(in the rows, 128 means zero)
Families of rows that turns and mirrors carry onto each other, the same ones carrying the whole set onto itself: the rest of each named row's family, in list order
5 families of 6 rows
q_474: [114 109 138 132 128 100 138 120 104 124 148 147 113 126 150 119  74 101
 125 143 158 121 100 134 126 120 108 143 119 103 125 106 124 145 150 127
 148 157 114  71 163]
q_837: [112 161 137 115  90 114 117 144 159  96 122 127 120 164 126 136  79 125
 105 119 160 151 101 154 151 152 121 142 151 160 110 147 120 145 130 130
 100 137 106 124 133]
q_333: [110 106 147 125 116 114 139 100 125 112 139 149 137 151 169  97  89 123
 106 140 172 117 111 126 139 135 106 113 149  91  98 101 140 163 121 112
 159 121 112 103 168]
q_554: [139 159 121 119  95 106  89 127 158 136 138 127  99 146 103 115 109 121
 117 135 158 166  97 146 147 110 131 168 149 166 109 126 118 119 134 129
 122 143 103 121 145]
q_876: [114 148 121 104  69 130 120 138 164 126 120 159 133 113 139 133 113 132
  97 118 140 148  92 132 144 116 134 150 144 155 120 150 125 131 134 123
 101 151 114 109 162]
q_124: [122 148 126 135 111 102  97 107 161 137 144 130  87 143 101 120 106 122
 116 136 158 158  87 146 167 112 142 148 170 160 118 134 122 120 147 139
 136 142  96 109 155]
q_556: [126 139 120 122 102 108 110 124 165 122 153 128 103 146 108 127 111 126
 133 124 155 159  88 146 129 117 123 150 160 175 115 146 117 128 158 112
 116 156 103 104 153]
q_12: [130 162 128 107  77 120  98 137 156 144 122 144 125 124 120 121 117 125
 104 126 144 159  94 149 149 108 136 171 139 149 109 131 122 128 114 129
 119 140 108 130 161]
q_361: [121 124  90 105 103 123 124 111 120 113 151 127 110 158 137  98  76 112
 107 140 184 126  95 107 144 131 106 111 146 100  98 109 126 174 126 121
 141 130 110  64 163]
q_374: [134 125 119 124 103  95 135 115 123 121 152 140 105 164 165 107  85 104
 114 140 199 132 106 104 129 139 103 109 140 119 113 133 140 180 146 130
 135 144 122  70 143]
q_997: [134 108 110 113 124 102 125 121 121 109 150 139 112 162 166 123  70  84
 121 144 182 131 114 122 130 143 123 122 157 106  95 119 145 168 129 128
 141 132 121  83 178]
q_531: [102 111 118 110 121 134 144 102 137 108 149 142 135 153 135 105  94 128
 105 125 159 126  99 123 152 123  84 108 131  94  81 102 128 152 124 114
 144 122  87  93 178]
q_457: [127 176 131 112  76 123 111 134 151 133 118 159 138 128 133 138  97 130
  99 113 154 129 103 144 154 107 147 162 138 150 106 149 142 149 109 130
 126 142 118 127 170]
q_335: [124 110 128 126 116 101 128  99 119 116 149 133 114 157 165  95  82 106
 119 155 184 121 108 120 121 135 118 122 154 100 106 105 128 175 131 122
 160 138 120  76 158]
q_897: [108 165 144 132 100 109 114 122 154 118 107 133 118 153 122 143  85 111
 108 129 150 154  99 162 172 146 133 156 157 145 101 140 122 149 110 154
 121 130  91 122 151]
q_461: [107 167 113 116  72 115 111 116 141 129 103 163 143 120 129 123 115 123
 111 131 160 155  77 143 151 109 145 151 143 130  93 159 122 128 120 144
 115 129 104 105 149]
q_514: [111 123 158 128 113 100 157 116 116 135 163 152 125 135 144 109 102 124
 121 127 170 116  89 140 117 119 100 131 109 109 124 126 126 166 152 116
 143 156 110  82 155]
q_382: [111  97 147 116 129 117 143 119 117 117 150 159 137 141 151 119  80 119
  96 123 162 120 102 135 150 129 109 115 140  96 106 106 147 144 135 105
 143 123 111 118 186]
q_902: [102 128 119 106 117 119 141 111 122 119 161 131 121 139 127 102  84 122
 117 135 160 108  85 139 131 120 106 134 107  94 100 110 106 168 132 128
 148 151  99  64 164]
q_634: [105 111 135 131 134 122 140 114 119 127 151 155 135 130 142 103  91 117
 113 138 164 114  91 138 129 121  95 152 100 114 126 101 136 154 131 126
 161 144 102  78 151]
q_387: [104 172 134 127 102 102 102 112 139 105 118 142 127 160 107 122  90 127
 112 131 177 156  84 163 160 127 135 140 147 138  89 151 114 128 128 147
 115 126  99 120 125]
q_681: [118 108 124 119 138 123 132 110 129 116 151 157 149 158 146 107  86 118
  92 128 180 122  92 122 148 132  96 120 149 113 103 102 159 162 109 104
 152 112 105 113 166]
q_609: [131 176 139 135 109 105 103 119 159 108 123 132 115 162 119 146  77 121
 120 124 166 151 115 147 155 127 119 161 149 164  92 142 131 141 120 143
 127 147  97 120 142]
q_235: [116 151 125 115  71 124 112 126 156 148 125 153 118 117 129 124 119 122
 102 126 144 141  91 149 168 113 163 158 147 141 121 145 133 139 129 142
 130 129 109 115 178]
q_464: [129 171 133 111  96 111  95 136 158 123 117 130 118 155 119 129  93 118
 102 131 156 166 104 152 158 129 122 160 150 152  94 129 118 134 108 138
 111 134 100 136 138]
q_254: [116 113 149 117 120 112 156 106 141 121 150 162 142 155 165 115 104 123
 101 119 176 133 105 119 140 131  89  95 144 110  93 129 152 163 133 110
 133 131 100 110 167]
q_133: [119 154 108 126  95 105 100 101 148 125 143 145 116 147 101 112 127 127
 132 131 174 163  75 151 144  99 147 148 151 147  90 154 123 116 147 133
 131 132 100 110 154]
q_250: [133 117  98 117 132 110 119 112 131 121 160 142 118 155 160 104  78  92
 111 152 192 120  96 119 125 134 120 141 137 125 107 112 145 177 118 137
 154 142 118  65 150]
q_714: [107 108 148 127 117 109 142  99 119 124 148 148 127 133 164  98  93 123
 119 147 163 109 103 133 119 118 111 133 129  93 113 100 123 157 133 118
 166 145 110  79 161]
q_164: [138 161 124 140  97 113  96 115 150 139 143 144 106 135 105 126 102 134
 120 122 165 151  96 130 149  85 130 159 151 170 121 136 137 118 147 119
 141 157 109 109 159]

Which other rows belong to the same family as q_837? q_876, q_556, q_374, q_514, q_254
Which other rows belong to the same family as q_997? q_474, q_457, q_382, q_609, q_164
Which other rows belong to the same family as q_361? q_531, q_461, q_902, q_387, q_133
Which other rows belong to the same family as q_250? q_124, q_897, q_634, q_681, q_235

Families of rows that turns and mirrors carry onto each other, the same ones carrying the whole set onto itself: the rest of each named row's family, in list order
4 families of 8 rows
q_224: [122 121 128 154 126 146 141 124 124]
q_749: [113 135 109  86 113 135 157 120 151]
q_798: [118 112 118 141 144 148 168 145 119]
q_29: [128 102 133 131 130 158 137 135 112]
q_61: [133 103 124 136 129 153 127 133 109]
q_367: [104 122  96  95 125 155 140 113 167]
q_498: [113 148 104  85 131 144 163 122 152]
q_956: [121 140 101  94 125 130 116 137 159]
q_873: [150 119 123 142 139 134 132 148 131]
q_847: [104 141 118  87 119 134 132 135 157]
q_215: [105 146  89 103 116 146 151 115 148]
q_841: [129 122 145 137 137 148 157 129 125]
q_739: [131 137 104  78 133 131 150 125 158]
q_303: [125 112 102 147 147 142 151 142 122]
q_99: [144 123 121 151 145 143 132 130 124]
q_663: [126 119 145 145 117 144 151 139 129]
q_618: [134 136  84  95 127 126 136 122 158]
q_292: [122 147  77 108 129 140 136 121 154]
q_672: [146 117 141 130 143 136 149 149 131]
q_883: [108 140 105  96 112 132 122 134 157]
q_108: [140 102 124 130 141 153 126 136 116]
q_657: [110 121 102  87 131 153 142 118 167]
q_795: [132 120 123 155 115 141 131 141 130]
q_510: [114 122  92  98 132 151 131 114 167]
q_588: [116 122  96  87 138 150 134 115 170]
q_858: [114 134  88 101 110 133 139 112 153]
q_501: [144 122 137 133 160 140 148 135 127]
q_838: [135 102 135 125 139 155 137 138 113]
q_697: [130 143  89  89 147 139 149 126 153]
q_702: [118 141 112  84 131 132 127 140 160]
q_889: [131 108 115 138 156 143 159 144 123]
q_85: [116 111 109 147 138 146 156 140 121]

Which other rows belong to the same family as q_501? q_224, q_749, q_841, q_739, q_99, q_618, q_858
Which other rows belong to the same family as q_873? q_498, q_215, q_663, q_292, q_672, q_795, q_697

Families of rows that turns and mirrors carry onto each other, the same ones carrying the whole set onto itself: the rest of each named row's family, in list order
4 families of 8 rows
q_441: [ 82 144 102 144 136 140  86 138 165 141 132 120 131 105 146 119 138 149
 111 115]
q_321: [123 130 127 122 138 155 148 123 128 102 150 152 161 125 154 130 137 123
 111 149]
q_34: [137 117 142 162 124 147 135 158 125 124 149 120 151 122 154 125 115 129
 101 141]
q_555: [ 89 138 101 143 135 156  83 126 164 142 126 115 121  97 145 122 146 165
 117 130]
q_535: [106 152 122 145 144 133 121 151 154 118 141 130 137 116 158 100 114 125
 112 127]
q_131: [122 147 127 144 150 145 128 142 147 114 137 128 128 115 162  95 115 133
 119 150]
q_898: [102 117 124 161 116 138 101 161 142 143 148 115 156 117 141 145 130 138
  93 107]
q_271: [132 123 125 120 136 171 144 110 125 106 144 146 152 116 154 133 146 141
 118 167]
q_236: [146 137 132 129 121 154 147 122 131 111 158 115 154 100 157 120 115 122
 116 108]
q_33: [156 125 126 125 120 181 135  98 128 122 147 105 135  83 154 129 134 157
 128 137]
q_344: [141 122 116 125 114 182 115  95 136 133 142 100 132  77 147 137 145 168
 124 126]
q_283: [125 116 116 120 134 181 128 100 128 116 138 140 144 107 148 142 158 160
 120 167]
q_377: [108 105 117 159 114 165  86 136 140 152 135 104 138  99 135 155 148 172
 102 133]
q_438: [157 131 133 127 123 169 146 110 127 112 153 111 142  93 158 119 122 137
 124 128]
q_172: [118 121 135 162 120 134 120 165 134 130 150 118 158 124 149 132 118 126
  94 118]
q_548: [146 104 136 158 124 176 118 134 123 134 137 108 132 105 149 135 133 167
 112 168]
q_354: [ 89 131 109 122 127 140 121 128 144 117 150 148 168 122 144 148 149 122
 100 110]
q_878: [127 139 123 130 115 143 134 129 141 119 158 115 159 101 153 127 121 118
 109  86]
q_500: [130 102 125 159 118 176 100 131 132 145 133 103 132  99 142 147 146 177
 110 156]
q_229: [ 88 151 110 145 140 131 101 148 164 127 137 125 137 113 152 110 125 130
 108 113]
q_816: [ 83 127 102 122 125 150 104 117 148 127 143 141 161 113 138 157 163 140
 103 112]
q_905: [107 115 105 119 129 180 109  98 136 128 135 136 145 102 141 152 171 166
 117 154]
q_544: [148 110 142 159 126 163 133 147 120 125 144 114 141 115 154 125 121 146
 110 161]
q_941: [ 98 111 118 159 113 148  88 150 145 150 141 107 149 106 137 154 143 157
  96 112]
q_635: [ 89 119 100 120 125 166 100 106 143 132 138 138 151 106 137 159 171 159
 110 131]
q_669: [130 141 126 142 149 160 122 131 143 119 131 123 118 107 161  98 122 150
 126 168]
q_407: [121 124 108 126 109 173 102 100 144 141 144  99 138  78 141 147 151 166
 118 103]
q_243: [106 134 107 141 140 168  91 119 157 136 123 114 112  94 149 116 145 174
 124 153]
q_28: [109 129 106 127 108 157 102 113 150 140 148 104 149  85 142 146 144 150
 110  82]
q_680: [112 136 114 128 111 144 116 124 149 129 154 109 158  93 146 139 132 129
 107  75]
q_573: [105 133 120 123 133 143 139 130 135 107 153 152 168 127 150 136 138 115
 104 125]
q_406: [123 135 116 140 147 170 108 121 147 127 126 117 114 100 155 107 137 167
 128 169]

Which other rows belong to the same family as q_354? q_321, q_271, q_283, q_816, q_905, q_635, q_573
Which other rows belong to the same family as q_406? q_441, q_555, q_535, q_131, q_229, q_669, q_243
Which other rows belong to the same family as q_438? q_236, q_33, q_344, q_878, q_407, q_28, q_680

Families of rows that turns and mirrors carry onto each other, the same ones carrying the whole set onto itself: the rest of each named row's family, in list order
4 families of 4 rows
q_111: [111 136 130 149 151 109 151 128  95 125 129 100 122 121 136 168 134 133
 129 134 150 134 125 150 136 123 133 119 132 132 123 145 120 119 145 154
 148 125 109 144 140 154 115]
q_386: [161 135 122 134 130 135 117 109 176 109 133 118 135 108 122 103 154 147
 137 129 113 120 136 131 111 119 121 115 126 131 136 132 133 129 106 129
 121 110 147 103 129  95 128]
q_479: [128 110 120  95 127 112 123 148 135 148 105 122 127 141 109 151 138 124
 105 124 115 139 107 148 114 133 117 151 133 118 112 132 101 142 162 125
 138 152 124 123 122 155 146]
q_2: [122 116 118  97 129 112 125 150 137 141 105 122 126 137 105 148 138 117
 116 138 114 139 107 145 117 132 115 147 141 116 118 137  96 142 168 122
 135 147 117 123 118 161 143]
q_325: [128 117 119 101 124 119 126 151 136 129 103 123 139 147 105 158 133 123
 107 135 112 140 102 161 116 131 114 150 135 117 111 125 110 138 159 112
 128 153 117 122 121 147 143]
q_887: [161 131 138 141 131 143 118 121 177 106 134 120 136 112 132  95 151 153
 137 120 109 104 139 130 119 117 116 118 121 123 134 130 134 128 106 127
 125 114 143 115 137 103 125]
q_439: [115 134 147 142 103 141 105 125 123 108 141 153 153 117 142  86 119 113
 119 117 137 128 121  98 161 139 134 135 127 127 108 110 142 143 118 128
 125 128 138 108 134 125 104]
q_784: [103 133 124 154 148 110 148 127 102 118 126 111 118 114 134 171 138 134
 130 147 145 136 133 144 149 117 131 116 139 129 121 141 131 119 139 156
 140 133 113 152 141 159 121]
q_356: [117 140 145 142  93 133 112 127 133 113 148 151 149 113 142  86 125 102
 115 127 130 136 125 107 157 145 144 129 134 133  99 106 139 155 120 133
 131 132 129 111 135 124 107]
q_370: [109 129 120 159 156 108 156 128 101 129 138 107 122 113 136 168 135 134
 127 135 147 135 120 138 143 112 135 128 126 122 122 151 122 111 143 157
 142 126 125 150 137 150 125]
q_93: [104 132 128 150 152 108 152 131  94 120 127 103 116 117 133 166 140 132
 128 145 141 125 125 145 135 119 132 119 137 132 115 135 114 117 144 159
 156 126 114 140 143 157 120]
q_648: [151 137 125 138 132 135 112 114 175 105 120 124 140 114 128  95 154 156
 145 124 108 115 140 126 117 116 120 111 117 139 141 131 128 129 105 140
 126 105 149 107 130 117 132]
q_241: [162 136 128 136 127 141 116 116 175 113 132 119 134 109 130  95 151 150
 147 117 108 110 130 132 117 121 109 107 125 129 128 132 143 128 107 132
 128 111 145 112 133 110 125]
q_38: [116 135 148 141  98 136 105 115 133 101 139 149 144 124 144  87 122 106
 115 120 142 134 117 102 160 138 136 134 124 118 108 108 145 144 121 126
 124 129 144 114 134 117 103]
q_116: [113 143 149 139 101 134 116 115 133 107 150 152 150 126 138  93 115 109
 114 130 138 130 124 100 165 137 141 134 115 127 106 102 139 146 121 136
 130 136 131 107 138 120 108]
q_617: [124 107 105  97 121 125 123 152 140 137 110 127 132 140 109 158 138 125
 112 140 103 131 108 150 115 130 120 149 138 119 116 132  97 140 156 115
 136 139 125 127 117 156 148]

Which other rows belong to the same family as q_386? q_784, q_116, q_617
Which other rows belong to the same family as q_38? q_2, q_887, q_93

Families of rows that turns and mirrors carry onto each other, the same ones carrying the whole set onto itself: the rest of each named row's family, in list order
9 families of 3 rows
q_962: [152 126 116 138 136 133 141 114 118 106 141 114 117 153 112 149 153 111
 138 116 110 126 128  84 127]
q_716: [ 87 102 139 145 121 125 121 117 139 132 122 118 130 129 147 120 147 134
 145 134 130 129 153 139 169]
q_919: [130 135 129  99 135 137 117 122 101 136 141 140 148 125 131 122 102 116
 114 125 138 128 114 150 109]
q_762: [ 89 103 136 149 125 125 122 118 151 129 120 103 128 130 139 116 131 140
 132 140 125 135 150 142 161]
q_19: [120 122 123 106 133 134 106 124 103 136 131 140 150 123 131 121 114 134
 109 131 140 122  96 144 102]
q_182: [ 97 122 129 150 124 129 133 119 142 115 110 127 131 125 151 116 126 150
 135 127 140 125 147 134 176]
q_121: [ 90 109 150 140 131 127 137 110 146 115 119 120 127 131 151 119 138 133
 149 141 127 125 151 137 166]
q_169: [ 90 108 147 141 117 118 127 120 153 129 111 119 134 129 139 112 144 135
 149 127 133 130 138 136 168]
q_932: [117 130 122  93 138 127 114 131 104 128 132 148 154 116 118 111 119 126
 115 120 131 127 112 137 103]
q_72: [149 126 103 145 127 140 143 125 120 122 158 122 111 143 114 137 154 115
 133 111 102 132 133  99 125]
q_694: [147 138 101 144 119 135 155 130 117 119 147 115 127 138 103 141 150 116
 140 105 110 138 134 101 119]
q_237: [148 128 111 146 129 141 135 118 110 122 152  99 127 140  96 146 152 120
 129 112 101 137 136  97 130]
q_929: [129 139 121 113 134 137  97 123 102 136 128 130 150 114 129 117 100 131
 116 122 135 123 107 147 103]
q_117: [135 138 135 108 148 131 113 128 111 124 138 136 143 109 113 141  96 117
 122 130 135 127 118 143  94]
q_246: [ 91 106 140 141 125 132 135 124 158 134 138 125 126 134 153 129 137 146
 134 132 124 126 152 136 167]
q_376: [121 128 135 104 138 130 106 121 101 122 136 144 148 127 140 119 108 124
 123 128 149 117 106 137 100]
q_456: [129 135 118 112 122 135 120 139 119 138 125 140 150 116 141 124  93 128
 124 115 150 127 114 144  95]
q_599: [150 112 117 136 129 133 149 121 127 120 137 110 127 133 100 159 145 105
 137 115 103 137 127  86 133]
q_495: [159 118 109 149 133 132 143 117 113 118 139 112 123 138 110 156 153 107
 132 111 104 129 125  95 132]
q_373: [ 80 107 128 141 119 125 145 139 157 124 127 119 124 128 143 125 134 137
 138 133 126 138 163 140 149]
q_924: [ 89 113 129 132 128 121 128 112 152 130 110 116 118 139 147 113 136 130
 130 135 124 137 150 150 169]
q_833: [ 88 125 131 131 134 125 118 116 146 115 111 122 127 127 134 109 139 140
 149 146 126 142 154 147 148]
q_227: [152 110 111 159 112 131 150 134 119 106 145 117 107 143 102 151 138 122
 125 125 119 126 132  87 133]
q_583: [147 137 123 150 126 123 127 114 128 122 128 103 116 140 102 157 155 112
 146 114 118 141 141  93 128]
q_281: [131 127 118 113 136 140 114 121 111 145 146 137 146 129 145 120 111 133
 112 114 153 124 105 143 103]
q_952: [153 125 120 142 122 128 145 118 119 127 146 101 113 154  99 154 152 108
 128 113 109 134 134 103 130]
q_564: [130 126 120 118 126 143 119 131  88 119 146 149 151 118 122 111 105 132
 113 123 154 129 118 131 110]

Which other rows belong to the same family as q_599? q_169, q_932
Which other rows belong to the same family as q_919? q_924, q_952
Which other rows belong to the same family as q_583? q_117, q_833
Which other rows belong to the same family as q_121? q_962, q_376
Which other rows belong to the same family as q_72? q_246, q_281
Which other rows belong to the same family as q_456? q_694, q_373

